Each row is where one point has got to under a steady rotation. How many steps took it there?
The counts run from 0 to 421.
-19, 25, -24, 0, -11, 28, 18, 6, 3, -4, -3, -26, -12, 11, -31, 1, -15, -13, 14, -14, -9, 14, 1, 23, 1, -27, -6, -25, -6, -3, 11, -10, -34, -23, -16, -28, -2, 9, 2, -30, -8, 1, -3, 13, -16, -7, -11, 1, -17, 3, -15, -7, -10, 22, -14, -12, 2, -24, -9, -16, 3, -17, 1, -26, 7, 7, -3, 13, -15, -9, 7, -13, 22, 9, 17, 18, 35, -2, -9 => 341
-12, 12, 5, -17, -31, 16, 11, 13, 10, 2, 8, 6, -13, 21, -19, 9, -23, -16, -1, -16, -7, 14, 3, 23, -12, -35, 25, -10, -14, 3, -12, -12, -21, -17, -14, -13, -5, -2, 4, 0, 6, 15, 9, 1, 8, 17, -12, 11, -27, -21, -22, -8, 3, 19, 3, -26, 5, -14, 1, -18, 13, -10, 21, -26, 17, 12, -13, 9, -27, -7, 7, -13, 7, -29, 11, 20, 14, -3, -3 => 145
-9, 30, -20, -9, -40, 4, 5, 25, 19, -4, 1, -7, -25, 1, -16, 8, -18, -7, 1, -9, 5, 19, 13, 8, -6, -16, -6, -3, -5, -1, -10, -27, -29, -29, -4, -15, -2, -10, -11, -14, 6, 12, 2, 6, -17, 4, -18, -1, -11, 9, -14, -15, -15, 22, -1, -8, -4, -30, -5, -1, 15, -15, 5, -14, 14, -14, 0, 21, -10, -21, -1, -24, 0, 3, 4, 42, 19, -3, -12 => 328
0, 4, -10, 2, 16, 29, 14, 8, -4, 17, -1, -21, -6, 14, -41, -11, -18, -14, 3, -15, -3, 24, 12, 18, -9, -20, -15, -22, 9, 5, 1, -5, -7, -10, -10, -38, -3, 25, 6, -22, -6, 14, -14, -9, 17, -3, 0, -10, -8, -8, -5, -23, 0, 26, -29, -31, 5, -19, -1, -18, 7, -12, -16, -19, -15, 16, -20, -2, -8, 1, 15, -8, 10, 15, 15, 7, 31, 7, -7 => 54
3, -1, -7, 10, -17, 12, 16, 13, 4, -6, 24, -14, 2, 5, -10, 5, -12, -13, 39, -8, -22, 0, 15, 1, -17, -19, 9, -18, 2, -21, -8, 12, -7, -17, -6, 0, -14, 9, 1, -14, 10, -5, -11, -14, -16, -20, -18, -5, -6, -12, -20, -16, -9, 5, -32, -30, 7, -31, -1, 11, 12, -18, -8, -13, 20, 5, -11, 21, -23, 8, 17, -20, 7, 14, -6, 13, 22, -17, -12 => 378
-9, 33, -15, 0, -11, 10, 14, 18, -11, 0, 5, -10, 3, 24, -11, 7, -18, 3, 28, -21, -4, 22, 13, 24, -9, -16, -1, -24, -9, -10, -24, -1, -33, -21, -14, -20, 16, 12, -13, -12, 12, 9, -5, 15, -9, -7, -10, 21, -14, 2, -13, 8, -5, 7, 10, -6, 6, -28, -15, -15, 15, -9, -2, -14, 21, 4, -9, 27, -11, -9, -3, -8, 9, 10, -6, 14, 34, -12, -35 => 177
24, -8, 7, -11, -15, 8, 4, 13, 15, 20, 21, 0, -13, 12, -18, 5, -10, -16, 4, -9, 4, 20, 18, -14, -24, -8, -10, 5, 11, 4, -36, -1, -8, -8, 13, -19, -13, 10, -18, -3, 16, 26, -2, -22, 18, 17, -1, 9, 11, -9, -11, -30, -16, 14, -25, -30, -1, -21, -4, -11, 22, -24, -12, -6, -6, 12, -29, 14, -23, 0, 14, -24, -21, 7, 8, 16, 11, 1, -17 => 236
-8, -3, -20, 11, -13, 16, 17, 4, -5, -4, 16, -15, 15, 8, -26, -13, -6, -7, 12, -6, -9, 19, 26, 9, -15, -19, -7, -35, 9, -11, -2, 6, 0, -21, -8, -22, -7, 22, 9, -17, 1, 11, -19, 1, -7, -15, -17, -25, -4, -14, -25, -24, -5, 6, -40, -26, 3, -24, 10, 8, 6, -22, 15, -9, 8, 4, -5, 14, -27, -7, 19, -17, 0, 20, 4, 14, 36, -6, -13 => 210
-13, -14, -16, -11, -18, 13, 4, 3, -7, 7, 8, 8, -21, 14, -16, -10, -11, -21, -3, 7, -24, 15, 7, -9, -1, -33, 18, -23, -8, -1, -9, -18, -11, -47, -6, -29, -10, 8, 6, -6, -1, 7, 7, 3, 1, -5, -10, 23, -11, -18, -17, -24, -10, 15, 5, -29, 18, -20, -8, -17, 25, 7, -13, -23, 6, 3, -13, -2, -10, 24, 10, -12, 18, -5, -3, 7, 10, -7, 0 => 302
-12, 4, -16, -12, -19, 7, 7, 12, -7, 12, 2, 5, -26, 15, -16, -3, -21, -18, -12, -2, -16, 30, 3, -3, -8, -31, 7, -10, -14, -6, -14, -17, -24, -38, 5, -20, 2, 8, -3, -2, 3, 21, 7, 12, 10, 10, 5, 38, -22, -15, -3, -13, -12, 11, 14, -27, 20, -16, -9, -34, 28, -4, 1, -19, 11, 5, -24, 5, -11, 15, 9, -17, 8, -7, 5, 14, 8, 1, -13 => 304
3, 27, -25, -18, -43, 9, 5, 3, 7, 9, -5, 11, -19, -17, -5, 16, -18, 6, 24, -2, 11, 7, 24, -19, -8, -8, 6, 12, 4, 0, -20, -10, -27, -35, -17, -16, 8, -14, 5, -18, 2, 12, 7, 12, -28, 1, -11, 25, -9, 7, -13, -8, -4, 16, -10, -26, 5, -27, -19, -1, 33, -8, -9, -11, 3, -14, 8, 14, -14, -8, -10, -24, 6, 0, -2, 21, 9, -1, -16 => 323
-2, 12, 1, 2, 7, 15, 20, 4, -17, 17, -6, -16, 0, 0, -29, -7, -34, -4, 1, -10, -1, 28, 13, 18, -23, -19, -16, -5, 13, 4, -19, -1, -14, -1, -15, -26, 18, 27, 14, -19, 7, 26, -20, -2, 21, 13, 5, 1, -17, -7, 8, -15, 5, 12, -31, -39, 19, -3, -7, -22, 13, -11, -3, -18, -4, 11, -24, 4, -13, -5, 19, -20, 10, 14, 5, 8, 25, 14, -13 => 57
14, 3, 1, -22, 3, -2, -7, 10, 7, 14, 3, 7, -28, 4, 4, 1, -21, -17, 34, -14, -6, 8, 15, 8, -22, -31, 8, 5, 0, -6, -41, -11, -33, -24, 6, -5, 11, 6, -3, -13, 7, 8, 8, -19, 16, 1, -9, 13, -13, -4, 9, -1, 2, 22, -4, -34, 6, -26, -28, -21, 32, 8, -38, -20, 4, 1, -27, 0, -9, 10, 5, -16, -4, 4, 8, 11, 5, -1, -4 => 100
3, -2, -7, -20, -27, -6, -4, 6, 9, 4, -6, 15, -17, 0, -1, -16, -31, -8, -8, -5, 10, 27, 28, 14, -31, -33, 14, 2, 6, 0, -30, -15, -4, -25, -1, -20, 10, 7, 17, 2, 3, 34, 0, 2, 17, 28, -7, -12, -20, -12, -3, -15, 5, 6, -4, -27, 1, -7, -8, -7, 20, 13, 12, -8, -5, -20, -9, -8, -17, -23, -1, -20, -18, -2, 13, 38, 14, 11, -3 => 280
6, -3, -1, -21, 3, -2, -4, 2, -6, 20, -1, 6, -18, 10, -5, -18, -20, -7, 4, -19, 2, 24, 25, 17, -27, -28, -4, -7, 12, 7, -40, -18, -16, -19, 4, -31, 18, 14, 9, -9, -1, 26, 4, -1, 29, 13, 4, 7, -15, -14, 6, -6, 5, 16, -9, -28, 3, -6, -22, -27, 27, 16, -14, -12, -13, 0, -15, -15, -9, -12, -7, -7, -9, 10, 11, 9, 18, 14, -5 => 268
17, -17, -20, 3, -6, 4, -11, 17, 15, 12, 19, 10, -9, 6, 2, -1, -4, -21, 27, -7, 6, 12, 37, 4, -19, -13, 5, -19, 5, 0, -32, -5, -12, -26, -2, -18, -9, 20, 4, -10, 13, 16, -2, -12, -5, -16, -5, -26, 16, -4, -21, -14, -10, 5, -25, -18, 5, -36, -5, 14, 17, 2, -22, -8, -1, -12, -11, 18, -12, 6, 4, -19, -22, 22, 6, 24, 19, -7, -20 => 246
2, -14, -20, 10, -5, 5, -1, 15, 10, 16, 10, 3, -26, 1, -10, 3, -17, -33, 27, 0, -7, 18, 1, 1, -24, -21, -3, 3, -17, -4, -19, -13, -21, -22, -7, 6, 0, 12, 5, -15, 8, 16, 1, -1, -9, -1, 15, 6, -10, -8, 8, -9, -13, 4, -21, -40, 20, -25, -14, -17, 20, -5, -25, -16, -2, 11, -29, 10, -8, 23, 11, -22, -6, 15, 17, 23, 18, 9, -39 => 89
-18, -7, -18, -6, -25, 6, -4, 5, 8, -6, 9, -2, -18, 12, -9, -14, -11, -24, 17, -1, -14, 4, 12, 23, -16, -48, 12, -34, -12, -3, -4, -23, -9, -38, -13, -15, -2, 6, 19, -14, -14, 2, 8, 10, -14, -5, -12, -15, -21, -12, -22, -8, -1, 18, -2, -23, 0, -21, -7, -8, 16, 12, 7, -23, 3, 0, 6, -11, -14, -4, 0, -6, 8, 2, 13, 25, 33, -2, -1 => 130
8, 1, -20, -4, 9, 2, 0, 5, -2, 17, 19, 23, -16, -5, 1, -3, -3, -24, 26, -18, -5, 21, 20, 13, 0, -34, -4, -17, 6, -10, -23, -9, -33, -22, -3, -27, 5, 13, 15, -26, 11, 6, 1, -7, 4, -19, 0, -18, -11, -2, 3, 1, 9, 16, -28, -29, 11, -33, -16, -15, 28, 4, -15, -15, 0, -1, -18, 3, -11, 9, 7, -9, -21, 26, 18, 11, 15, 10, -10 => 259
-2, -1, -14, 12, -17, 17, 14, 21, 10, -1, 16, -15, 6, 14, -18, 8, -10, -15, 47, -7, -11, 4, 10, 11, -25, -14, 7, -19, -11, -13, -8, 14, -13, -15, -15, 5, -12, 14, -1, -17, 3, 6, -14, -6, -20, -13, -11, -5, -3, -7, -20, -16, -15, 2, -25, -29, 9, -30, -2, 4, 3, -23, -6, -13, 15, 20, -11, 26, -23, 8, 20, -20, 1, 9, 0, 22, 35, -15, -27 => 377
-4, 6, -12, 6, -20, 6, 19, 7, -12, -7, 16, -14, 11, 3, -22, -14, -13, -6, 6, -11, -19, 27, 20, 6, -8, -27, -9, -24, 11, -23, -3, 10, -6, -25, 4, -26, -11, 20, -2, -14, 9, 9, -25, -5, -1, -13, -18, -19, -15, -12, -18, -24, -7, 7, -41, -25, -2, -25, 4, 9, 16, -22, 13, -6, 13, 0, -10, 7, -26, -5, 16, -18, -9, 25, -1, 22, 29, -3, -3 => 211
-13, -1, -30, -4, -33, 0, 5, 8, 1, -5, -4, 10, -20, 4, -3, -11, -22, -16, -15, 1, -12, 39, 2, 3, -17, -33, 11, -2, -14, -11, -12, -6, -12, -41, 1, -10, -1, 10, 19, -6, 7, 28, -4, 20, -3, 15, 4, -3, -24, -19, -8, -20, -12, -8, -6, -28, 19, -17, -9, -15, 12, 4, 24, -14, 6, -11, -13, 8, -9, -1, 5, -22, -14, 1, 10, 34, 14, 9, -16 => 292
0, 27, -4, -18, -12, 30, 7, 2, -10, 12, 8, -25, 5, 21, -29, 2, -13, 6, 8, -14, 3, 6, 28, 11, -13, -7, -5, -25, 16, 7, -20, -4, -22, -20, -10, -48, 8, 15, -12, -16, -4, 7, -10, -2, 7, 0, -18, 28, 2, -1, -27, -16, -2, 21, -7, -6, -2, -17, -13, -14, 21, -15, -17, -16, 1, 7, 2, 8, -13, -15, 0, -11, 29, 4, -8, -6, 33, -11, -4 => 186
0, 0, -24, 0, 5, -3, -1, 3, -9, 16, 11, 7, -17, 0, 0, -7, -10, -16, 20, -14, -9, 28, 17, 6, -23, -18, -16, -8, 5, -8, -35, -13, -23, -26, 4, -16, 15, 22, 10, -21, 10, 20, -5, 11, 1, -2, 16, -1, -7, -1, 11, 1, -2, -1, -24, -26, 16, -19, -23, -23, 27, 3, -19, -8, -4, 1, -15, 5, -2, -5, -7, -16, -15, 34, 15, 15, 27, 17, -32 => 256
-10, -10, -11, -6, -18, 6, 1, 16, -5, 2, 3, 13, -18, -2, -9, -8, -24, -20, 25, 4, -19, 9, 8, 2, -11, -32, 35, -22, -10, -7, -4, -10, 1, -41, -16, -7, -4, 8, 21, -6, -7, 7, 3, 1, -13, -12, -14, 3, -17, -18, -15, -17, -3, 10, 8, -44, 16, -29, -14, 0, 16, 20, -19, -25, 7, 3, -12, -4, -7, 21, 8, -4, 7, -5, 2, 17, 12, -6, -9 => 298
-3, 20, -12, -14, -20, 15, 18, 2, -13, 12, -3, 18, -17, 7, -4, 10, -18, -10, 10, -7, -8, 17, 3, -3, -1, -33, 28, 4, -8, -13, -17, 5, -37, -33, -10, -17, 7, 7, 8, -16, 9, 16, 8, 3, 2, 5, -2, 35, -25, -16, 1, -7, 0, 8, 5, -35, 20, -21, -24, -19, 26, 0, -4, -19, 15, -5, -27, 12, -9, 15, 9, -19, 6, -9, 3, 10, -2, -4, -8 => 307
1, 26, -27, 11, 2, 27, 19, 12, -8, 3, -1, -11, -8, -7, -20, -8, -15, -6, 9, -14, -2, 29, 24, 9, -3, -13, -5, -12, 21, -9, -2, 6, -22, -21, -6, -37, -4, 18, 8, -28, 2, 9, -26, -2, 1, -13, -17, -19, 0, 0, -5, -22, -5, 5, -30, -15, 9, -32, -6, 11, -2, -17, -11, -8, 7, -18, -5, 16, 0, -11, 9, -16, -1, 30, 3, 18, 26, -3, -5 => 43
5, -13, -3, 3, -25, -3, 4, 14, 12, -2, 15, 2, -27, -12, -7, -5, -25, -29, 6, 4, -13, 23, 16, -8, -29, -24, 1, 5, 14, -7, -22, -15, -3, -18, 8, 4, -8, 5, 8, 1, 17, 22, -13, -22, -1, 3, -11, -12, -7, -14, -3, -34, -9, 5, -31, -39, 14, -18, 0, 9, 19, -12, -10, -12, 12, -11, -21, 17, -12, 4, 25, -29, -9, 13, -8, 35, 8, -3, -6 => 80
-2, -15, -16, 5, -6, 16, 2, 3, 6, 13, 20, 12, -27, -5, -3, 3, -1, -39, 24, 4, -15, 8, 9, -5, -6, -28, 3, -3, 5, 0, -19, -8, -26, -26, -9, -10, -4, 10, 15, -20, 11, 4, -2, -7, -6, -17, 0, -1, -5, -7, -1, -17, -3, 11, -32, -37, 24, -24, -10, -5, 27, -5, -28, -23, 10, 1, -21, 12, -3, 28, 23, -26, 7, 15, 2, 7, 12, -5, -11 => 91
-4, 5, -20, -6, -22, 1, 9, 15, -8, -5, -8, 23, -18, -7, 7, -10, -29, -17, 16, -11, -17, 26, 10, 0, -12, -39, 33, -2, -11, -27, -2, 2, -14, -44, 0, -3, -6, 8, 17, -10, 6, 16, -2, 1, -6, -2, -12, -1, -32, -26, -2, -13, -1, 0, -5, -43, 14, -29, -15, -4, 14, 13, 2, -15, 13, -13, -16, 0, -13, 6, 6, -12, -13, 5, 7, 31, 3, -2, -6 => 295
26, 7, -15, -8, -14, 22, 6, -2, 11, 20, 20, 7, -18, 1, -9, 7, -7, -18, 7, -7, 6, 17, 23, -21, -24, -8, 8, 17, 23, -4, -38, 12, -22, -14, 8, -23, -14, 13, -4, -14, 16, 20, -16, -22, 13, 7, -1, 7, 9, -13, -1, -30, -12, -3, -33, -30, 15, -20, -11, 9, 12, -21, -16, -6, 0, -8, -16, 22, -10, 1, 17, -32, -13, 15, 4, 16, 5, -3, -6 => 239
-15, 7, -10, -19, -23, 12, 13, -17, -14, 7, 0, 10, 0, 10, -7, -4, -21, -3, 22, -10, -18, 0, 14, 2, -12, -40, 23, -11, -3, -8, -11, 1, -18, -36, -20, -24, 6, 6, 20, -21, -11, 5, 7, 15, -5, 1, -7, 29, -34, -20, -13, -4, 10, 7, -9, -41, 15, -14, -24, -16, 29, 3, 3, -21, -1, 11, -5, -9, -19, 8, 0, -10, 15, -9, 2, -5, 18, 3, -3 => 139
-1, 21, 1, -21, -16, 29, 20, -9, 0, 3, -1, -22, 6, 14, -40, 3, -14, -1, 14, -8, -1, -6, 16, 5, -10, -22, 6, -11, 10, 1, 4, 7, -21, -15, -18, -30, -8, 5, -4, -23, -11, 4, -6, -10, 0, -1, -24, 19, -14, -6, -16, -24, 0, 34, -24, -31, -5, -15, -8, -8, 16, -25, 1, -15, -1, 10, -3, -4, -29, -7, 18, -16, 20, -11, 5, 1, 20, 0, 16 => 354
-7, 23, 10, -29, -39, 9, 15, 4, 7, -4, 5, 4, -14, 10, -9, 5, -37, -1, 4, -15, -9, 8, 15, 7, -21, -30, 28, 0, -3, -9, -21, -6, -11, -20, -4, -8, -3, -5, -5, 4, 1, 16, 2, -8, 13, 21, -22, 29, -29, -19, -17, -20, -1, 8, 12, -30, 1, -9, -12, -10, 18, -8, 4, -20, 23, 6, -11, 8, -22, -11, 4, -16, 8, -21, -8, 14, 8, -2, 8 => 148
5, 27, 13, -12, -34, 4, 14, 17, 7, 5, 12, -15, 7, -7, -25, 6, -25, 10, 18, -19, 7, 17, 32, 11, -20, -8, -14, -9, 21, -1, -17, -12, -1, -2, -14, -22, 1, -8, -1, -15, 5, 11, -11, -7, -6, 0, -31, -7, -8, 2, -24, -24, 10, 26, -28, -16, -10, -19, 2, -1, 16, -22, 4, -10, 4, 6, 2, 7, -31, -37, -4, -18, -5, 6, -4, 21, 23, 4, -5 => 196
2, -13, -23, -15, -27, 21, 0, -4, 17, 12, 3, 13, -23, -7, -16, -5, -19, -18, 10, 5, 2, 5, 17, -12, -25, -29, 22, -6, 3, 4, -9, -7, 11, -41, -10, -17, -17, 1, 24, -16, -19, 14, 4, 4, -14, 7, -9, -9, -8, -17, -15, -35, -4, 9, -14, -41, 8, -25, -7, 8, 11, 11, -9, -11, -18, -2, -3, -13, -9, 4, 4, -12, -4, -3, 22, 24, 13, 11, -4 => 286
13, 29, -10, -7, -13, 25, 9, 33, 5, 5, 3, -8, -5, 12, -20, 7, -18, -2, 5, -18, 21, 28, 32, 12, -15, 4, 7, -12, 8, 7, -28, 3, -14, -10, -8, -34, -4, 17, -12, -9, 12, 24, -14, -12, 6, 5, -21, -5, 15, -6, -21, -24, -11, 15, 2, -8, -2, -31, -2, 7, 1, -16, -13, -9, 6, -9, -8, 34, -9, -16, 3, -15, 3, 7, 0, 24, 21, -15, -14 => 30
